Families of rows that turns and mirrors carry onto each other, the same ones carrying the whole set onto itself: the rest of each named row's family, in list order:
5 families of 8 rows:
J_506: [  8.6  -5.4  -6.5 -11.7  23.6   2.4   0.1   0.9   8.3  -4.6 -19.2   2.4
 -12.5  -7.6  10.0  -5.8 -27.1  -4.0  -0.9 -10.1  29.6   2.8  -1.1   2.9
  -8.5   9.7  -8.6   4.4   5.8   9.9 -13.3   4.2 -24.8   6.0   3.2 -15.4
   6.9]
J_339: [ 13.4   2.6   7.7  -2.5  18.7 -23.3  19.0 -10.0  18.8 -10.1 -12.8   2.0
  -1.5   9.9   6.8   8.4 -37.8  -0.6 -11.2   3.0  12.8 -15.1   9.6  -1.8
   2.3  20.3   8.4  13.0  11.4  30.6   0.3   2.9 -15.1   0.3  16.6   6.9
  -2.0]
J_694: [ 12.8   5.4  -5.9  -6.8  22.8  -2.4   5.9   0.6   1.5 -19.0 -32.6  -7.2
  -3.3  -5.8   7.2   5.3 -20.0   2.7  -5.0  -5.8  25.1   0.5   6.3  -4.2
  -4.5  -2.7  -9.5   8.7  16.0  22.6 -15.4  -1.4 -27.2  12.7   7.6  -2.2
   0.9]
J_131: [ 10.6   0.3  -0.9  -2.4  30.8  -0.1   1.4  -1.0  -0.4 -12.2 -24.8  -7.9
  -4.0 -13.6   7.9   8.5 -11.9   0.4 -13.9  -5.4  26.6  -4.3   4.5  -8.3
  -5.5   1.3 -14.0   2.2  19.3  20.5 -13.1   3.7 -29.6   9.5   6.4  -1.3
   2.7]
J_945: [ 10.5   2.8   1.6  10.6  24.0 -25.0   7.0 -16.9   9.0  -7.3 -12.1  -2.9
  -0.1   2.0   3.0  13.8 -27.0   0.5  -6.1  -0.5   8.1 -28.3   2.9 -11.7
  -8.1  15.6   4.8  13.1  15.6  29.6   3.8  15.5 -15.2 -12.8  15.6   7.1
  -9.3]
J_204: [ 12.7  -1.9   9.0   4.6  17.6 -23.0   2.7 -10.7  17.1 -12.3 -15.0   1.5
  -4.2   2.3   8.3  10.7 -28.9   1.9  -5.0  -3.7   5.8 -30.4   4.0  -9.0
  -6.0  15.3   9.0  11.6  19.5  30.8   3.7  10.8 -15.5 -10.7  21.2  10.4
  -7.0]
J_777: [  8.9  -3.2 -12.6  -5.0  19.1   0.9 -16.2 -10.9   9.9  -7.8 -21.2   6.6
 -13.5 -15.8  13.0   6.6 -21.9  10.4   1.5  -6.5  27.2 -13.5  -8.6 -12.3
 -11.3  -0.1  -9.7   3.1   7.4  11.8  -8.0   7.1 -24.7   1.2  11.8  -9.6
   5.0]
J_315: [ 13.4  -5.6  -4.5  -5.8  18.8  -5.7  -4.2   2.6   8.6 -13.7 -29.1  -8.7
 -18.8 -12.8   7.8   5.8 -14.2  -0.8 -14.0 -10.4  16.9 -21.5 -10.9  -3.2
 -11.6   5.1  -9.7  10.5  14.7  13.1 -23.0   6.8 -20.7   2.7   5.3  -4.8
   4.6]
J_886: [  8.5   3.4  -7.4   4.0  17.2 -18.2  11.8 -20.4  14.4   5.3  -6.2   4.9
  10.1   8.2   7.2   7.4 -35.2   2.5  -0.3  -3.0  23.3 -12.1   0.0  -3.4
  -1.5  14.7   3.8   6.2   5.5  28.0   8.8  16.1 -14.9 -10.5   9.5   0.1
  -6.9]
J_560: [ 12.8   2.4  -4.1  -2.7  31.3  -3.6   3.7  -2.1   0.5 -13.7 -25.9  -8.3
  -4.3 -12.6   9.2   4.9 -22.0  -2.3  -5.2  -6.5  27.6   3.9   1.6 -11.1
  -7.0   3.2  -8.3   3.6  16.4  21.1  -9.7   0.3 -32.5  11.3  10.0  -7.7
   2.1]
J_589: [  5.2  -4.2  -7.8  -1.4  24.8   7.8  -8.8  -7.1  10.4  -4.0 -19.0   3.0
  -5.2 -17.2  11.2   1.2 -12.9   6.5  -0.9  -6.6  29.5  -8.5  -5.0  -6.5
 -14.1   2.2 -10.3   2.7   8.5  10.0 -12.9  10.6 -23.5   2.7  10.0  -8.9
   7.0]
J_389: [  8.5  -5.9   6.8   9.1  16.4 -20.0   3.3 -14.9  17.0 -10.6 -16.8   0.7
   0.2  -3.5   6.6   3.6 -29.6   2.6  -4.4  -7.1   9.6 -32.1   7.7 -11.8
  -8.7  11.1   7.1   9.9  19.0  26.8   4.4  16.8 -12.3 -14.3  17.3  11.6
  -7.6]
J_549: [  8.8   1.1  -9.9 -15.2  16.7   5.5   2.5  -0.8   9.8  -7.3 -25.3   4.3
  -5.3  -5.2  10.2  -1.4 -23.5   5.7   3.4  -8.0  28.9   3.2   1.8   1.6
  -8.2   1.6  -6.1  10.7   5.7  11.1 -13.0   5.6 -22.4   7.2   3.1 -11.8
   7.4]
J_805: [ 12.3  -9.1   6.5  -3.1   6.7 -16.6  -0.8 -12.3  20.0   0.7  -9.9  10.7
  -1.1   5.8   9.2   5.3 -31.1   1.8  -0.5 -13.1  14.3 -28.9  -2.4   1.2
  -4.7  18.4   7.3   9.4  13.2  23.9   2.5  17.4  -9.2 -17.7  12.1   1.5
  -5.3]
J_494: [ 12.6   3.7  -4.4  -2.6  15.9  -8.6  13.1 -19.9  15.0  -1.4  -2.9   3.9
   7.3   4.5   5.0  10.8 -37.6  10.1  -9.5  -4.7  24.3 -12.3   2.3  -6.6
   4.4  16.5   5.7   4.4   5.1  26.9  12.4  11.5 -10.1  -2.5  11.2   0.9
  -8.1]
J_469: [ 11.7  -7.3   3.0  -4.5  27.4  -5.0  -4.9   4.1  -0.2 -15.9 -26.4  -6.8
 -19.1 -12.8   4.3   2.2 -17.9  -7.8  -9.2 -12.5  16.9 -13.5   0.4  -2.8
 -12.5   9.7 -10.5   9.1  18.5  13.8 -20.4   3.0 -24.1   3.2   6.9  -8.4
   1.0]
J_351: [ 12.8  -6.8   1.0  -6.1  19.7  -7.2 -11.0  -2.1   3.2 -15.2 -26.0  -1.6
 -23.1 -10.3   4.9   8.7 -21.0   0.6 -13.2  -6.1  18.7 -21.8  -2.5  -4.8
  -7.5   8.7 -15.0  11.7  11.4  13.3 -25.0   1.0 -20.6   5.9   6.5  -5.7
   4.0]
J_958: [ 11.5  -0.4  -3.0  -7.0  22.3  -2.5  -3.8   1.9   1.8 -21.2 -29.8  -7.5
 -16.0 -10.5   5.3   8.7 -16.1  -0.3  -9.4 -13.0  15.4 -21.5  -1.7  -3.2
  -8.7   0.5  -9.1   9.9  17.6  16.1 -22.8   4.1 -20.0   4.2   6.2  -2.3
   3.0]
J_932: [ 12.7  -1.5  -7.7 -13.9  16.0  -1.2   5.1   4.2  12.1  -3.7 -29.5  -1.3
  -7.6  -3.9  12.8  -3.7 -21.1   3.2  -3.4  -4.2  28.0   6.4  -1.4   1.2
  -8.3   5.3  -7.2  12.4   8.4  14.0 -10.6   6.2 -27.2   8.3   0.8  -9.4
   6.4]
J_891: [ 15.4   1.1  -7.0  -3.0  20.4  -8.0   6.0   1.4   4.2 -15.9 -33.6 -10.9
  -6.0  -9.6   8.4   5.7 -13.7   1.9 -12.8  -4.0  24.4  -1.4  -1.0  -8.2
  -7.0  -0.5 -10.7   7.0  19.9  23.1 -13.9  -1.3 -28.4   8.9   7.8  -1.7
  -2.5]
J_936: [ 15.2   2.5   9.3   3.0  22.1 -26.3  12.5  -6.5  13.7  -6.7  -9.1   0.7
  -5.5   6.5   8.8   5.7 -35.4  -0.1 -15.1   4.7   7.0 -17.7  12.9  -2.1
  -9.3  22.7   5.1  12.6  11.5  27.4   5.4  12.7 -12.4  -2.0   6.5   6.3
  -4.3]
J_751: [ 16.4   1.1  -3.1  -5.3  21.4  -6.9  -0.8  -5.9  -2.9 -13.3 -29.8  -3.3
  -5.2  -8.9   6.9  12.3 -20.0   5.0 -10.8  -2.7  28.8  -1.5   4.5 -13.0
  -2.4   0.9 -15.0   5.7  17.9  24.0 -11.3  -3.5 -29.6  10.3   8.1  -3.8
  -2.5]
J_433: [ 16.4  -2.2   7.3  11.9  16.6 -24.3   0.2 -14.6  11.6  -4.2 -10.0   2.2
   2.4  -0.7   8.8   8.8 -26.8   5.3  -7.4  -2.9   8.8 -26.3   3.7  -8.6
 -15.2  16.9   4.6  10.1  17.0  28.3   5.9  18.2 -10.5 -11.3  11.7   5.6
 -11.5]
J_948: [ 14.7   4.9  -2.0   5.5  17.9 -21.5  13.2 -17.4  16.6   0.4  -2.7   4.3
   7.9   5.7  12.0   7.3 -37.9   5.3 -11.5   1.1  21.1 -11.3   3.5  -3.5
  -5.2  16.6   4.2   2.0   5.1  28.9   9.1  12.7 -10.8  -1.7   7.6   2.2
  -4.6]
J_795: [  6.2  -3.6  -2.7  -8.8  25.2   4.8   0.3   3.4   7.6  -4.2 -22.5   0.6
  -7.9  -6.5  11.0  -5.0 -19.0  -0.2  -5.0  -3.9  30.6   3.0   5.9   3.5
  -5.6   5.9 -13.7   5.1   8.7  14.6 -12.1   7.4 -26.9  10.0   1.0  -5.5
   7.2]
J_397: [ 11.1  -4.3  -3.2 -17.5  16.4  -0.5  -5.3   1.8   5.9  -3.2 -25.9   6.9
 -13.3  -2.5  12.5  -0.8 -27.7   3.8  -0.8  -3.7  29.0   3.0   4.6   0.6
  -3.9   7.5 -12.5  10.4   6.9  13.9  -8.0   5.2 -27.7   7.8  -1.3  -9.9
   6.4]
J_261: [  9.5  -0.1  -1.2  -1.4  13.7 -16.3  21.7 -20.6  19.4  -1.5  -8.6   5.4
  10.6   4.0   7.3   5.1 -38.9   3.3 -10.7  -3.9  26.2 -11.6   8.3  -6.8
   1.6  13.3   7.2   3.5   7.9  25.1   5.7  10.6 -11.0  -6.8  10.3   2.4
  -2.2]
J_245: [  9.3   3.4   2.8  -0.4  22.1 -24.4  19.6  -8.4  11.3  -4.3 -10.3  -0.4
  -4.3  13.2   2.5   6.1 -36.1  -5.4 -11.3   3.6  11.7 -15.1  11.7   2.3
   0.1  22.3   2.4  14.3   8.3  27.9   2.2   9.9 -14.7  -5.5   5.7   4.7
  -5.7]
J_300: [ 10.2  -5.7  -8.1  -0.2  24.0   1.7 -10.8  -8.6   5.2  -7.9 -20.1  -1.2
  -7.3 -18.8   9.6   4.2 -18.3   0.8   0.5 -16.0  27.5 -12.1 -12.4 -10.1
 -14.2   3.1  -7.8   1.9  12.6  12.2 -14.4   8.5 -23.7  -0.9  11.8 -13.7
   2.4]
J_582: [ 10.2  -0.1  10.9   0.4  20.9 -22.7  19.8 -10.7  18.1 -11.1 -16.1  -2.5
  -2.3   4.6   5.0   3.9 -38.2  -1.8 -13.1   1.8  10.7 -20.8  15.7  -6.0
  -1.9  19.6   8.1  17.0  11.8  26.1  -1.5   9.8 -14.0  -1.9  11.8   9.2
   0.7]
J_538: [  9.7  -2.7 -16.7  -7.7  15.9   1.8  -5.5  -5.0  15.3  -6.2 -23.4   1.8
 -10.6 -15.7  13.3   2.5 -15.2   7.5  -2.4  -9.5  26.2  -9.4 -13.7  -7.7
 -15.9   0.0  -4.8   3.9   9.6   8.6  -8.7   9.1 -22.1  -1.7   8.7 -10.8
   5.1]
J_708: [  9.1  -1.2 -12.2  -9.7  17.6   5.5  -8.5  -6.4   8.8 -11.5 -23.0   3.1
 -10.2 -14.8   9.5   7.1 -16.9   7.5   0.5 -15.4  23.0 -16.9  -8.8  -6.0
 -14.2  -1.9  -5.1   6.0  10.1   8.1 -15.0   9.9 -18.0  -1.9   8.8 -11.4
   6.2]
J_665: [ 11.6  -8.6   4.2  -1.4   8.7  -8.8  -2.4 -11.0  16.3   0.9  -6.7   5.2
  -4.4   7.2   3.8   1.2 -35.0   4.0  -3.9 -13.8  15.5 -28.6  -0.1   6.2
   1.2  21.2   1.6  10.6   6.3  24.3   2.1  20.2  -4.6 -10.5   5.2   2.9
  -9.7]
J_857: [  8.9 -10.1   5.9  -1.8   7.6 -14.8   5.2 -14.5  20.2   2.7 -11.0   6.9
   2.8   4.1   8.4  -0.5 -36.0  -0.3  -3.3 -14.7  19.7 -27.2   3.0   1.6
  -2.4  16.5   5.5   8.6   9.4  21.1   0.5  22.6  -7.1 -16.0   4.6   2.7
  -1.8]
J_161: [  8.1  -6.8   2.0  -4.5  26.9   2.4  -6.1   0.4   4.2 -10.7 -21.7  -2.8
 -16.1 -15.3   5.4   4.9 -10.7  -0.7 -13.1  -7.8  20.0 -18.2  -0.4  -2.5
 -12.6   8.1 -12.9   8.2  14.3   9.6 -22.6   7.0 -20.3   2.5   6.0  -6.3
   6.2]
J_449: [ 14.2  -6.2   4.2   5.2   9.7 -20.4   2.5 -13.2  16.8   4.6  -4.2   8.3
   1.2   6.8   9.7   1.1 -34.5   2.2  -7.6  -6.5  16.3 -22.8   0.7   6.0
  -9.8  21.3   1.4   7.2   6.3  22.7   0.3  19.4  -4.6 -10.5   2.9   0.0
  -7.7]
J_298: [  6.7  -6.3   0.8   2.8  14.2 -19.3   2.0 -12.8  15.3   2.7  -7.6   7.2
  -6.0   8.0   3.7   2.1 -31.1  -2.4  -0.8  -6.1  11.5 -28.3   0.5   4.0
  -8.5  21.7   2.6  14.0   7.4  20.6   0.1  20.3  -7.9 -18.7   7.0   0.2
  -7.2]
J_141: [ 13.4  -2.2   5.2  10.6  17.9 -14.1  -2.0 -14.7  11.5 -10.5 -14.6  -1.9
  -0.1  -1.0   2.3   7.7 -27.9   9.8  -2.9  -4.3   9.3 -28.0   5.6 -11.4
  -5.8  16.1   4.7  13.8  16.6  31.1   6.9  14.7 -11.9  -7.5  19.5  10.2
 -16.1]
J_412: [ 12.8  -1.1   0.1  -4.6   9.4 -16.5  14.2 -17.9  20.9   2.1  -7.0   9.8
   9.8   9.0   9.4   8.3 -36.8   4.1  -4.8  -5.5  25.0 -11.6   0.5  -0.7
   2.3  16.6   7.9   5.0   8.1  27.5   4.9   8.5 -11.5  -8.0  13.7  -0.6
  -4.1]
J_314: [ 13.3   1.9   9.8  -3.6  21.3 -14.7  14.6  -7.6  13.8  -9.7 -11.6  -0.6
  -7.3   7.4   0.6   5.8 -36.6   4.3 -12.3   3.2   9.3 -15.8  14.4  -2.8
   0.3  25.5   6.3  21.3   8.2  25.6   4.0   8.4 -11.7   2.2  11.5   5.7
  -6.6]

Which other rows belong to the same family as J_945? J_506, J_886, J_560, J_469, J_245, J_300, J_298
Which other rows belong to the same family as J_857? J_315, J_389, J_932, J_891, J_261, J_582, J_538
Which other rows belong to the same family as J_589? J_131, J_936, J_433, J_948, J_795, J_161, J_449
Which other rows belong to the same family as J_694? J_339, J_204, J_549, J_805, J_958, J_708, J_412

Families of rows that turns and mirrors carry onto each other, the same ones carrying the whole set onto itself: the rest of each named row's family, in list order:
5 families of 3 rows:
J_760: [ -2.9 -15.8   5.6  -5.2  -1.2   2.6 -10.5   4.0 -13.1 -12.4   8.3  -1.4
   6.1]
J_796: [-12.0   3.9  -1.0   3.5   3.4   2.1   3.9   5.5   5.5  -4.2  -0.8  12.4
 -12.6]
J_219: [-14.2   3.0   1.0   5.7   5.5   7.0   6.7  10.7   0.0  -2.8  -3.6   9.6
 -11.2]
J_908: [  2.6 -14.4  10.4  -3.8   4.4   1.0  -9.0   3.2 -18.1  -4.7   6.0  -1.7
   3.9]
J_318: [  1.5 -13.5   8.3  -2.9   1.1  -0.6  -8.5   6.4 -16.4  -6.4  11.2  -5.0
   2.2]
J_377: [-10.6   2.3  -2.1   2.2   2.9   1.2   5.0   8.2   1.8  -9.7  -2.5  15.7
 -10.3]
J_168: [  1.7 -14.3   3.5  -2.1   3.3   0.8 -13.2   4.0 -16.4  -6.6   6.9  -1.1
   8.9]
J_771: [  5.0  -3.2 -10.7  -7.2   0.8  15.2  -2.3  12.5   3.9   8.6 -10.5  -4.0
   9.5]
J_441: [  8.7   3.8 -11.3  -9.0  -0.4  10.0  -7.7   3.7  -0.4   9.6  -6.7  -5.1
   7.8]
J_532: [  7.3  -0.3  -8.8 -13.1   1.4  12.9  -0.4  12.2   3.4  10.6  -9.5   0.7
   6.4]
J_376: [14.9 -0.2 -8.8 -9.3  1.3 14.4 -3.7  7.0  2.5  8.3 -6.6  0.3  5.6]
J_612: [ 7.8  1.7 -8.9 -8.2 -3.9 15.2 -5.7 10.4  2.9  7.9 -8.5 -4.4  8.5]
J_623: [-11.0  -1.6   2.8   6.3   2.3   1.7   7.2   8.0   1.4  -8.8  -5.2  10.4
 -12.3]
J_403: [-12.7   4.4   0.3   1.7   4.0   0.8  10.2   8.4   6.1  -1.1   1.7   7.2
  -9.2]
J_676: [  0.9  -9.2   8.8  -1.0  -0.6  -2.4 -11.3   8.7 -12.2 -13.6   7.4  -6.0
   3.7]

Which other rows belong to the same family as J_441? J_403, J_676
Which other rows belong to the same family as J_612? J_796, J_318
Which other rows belong to the same family as J_771? J_908, J_377

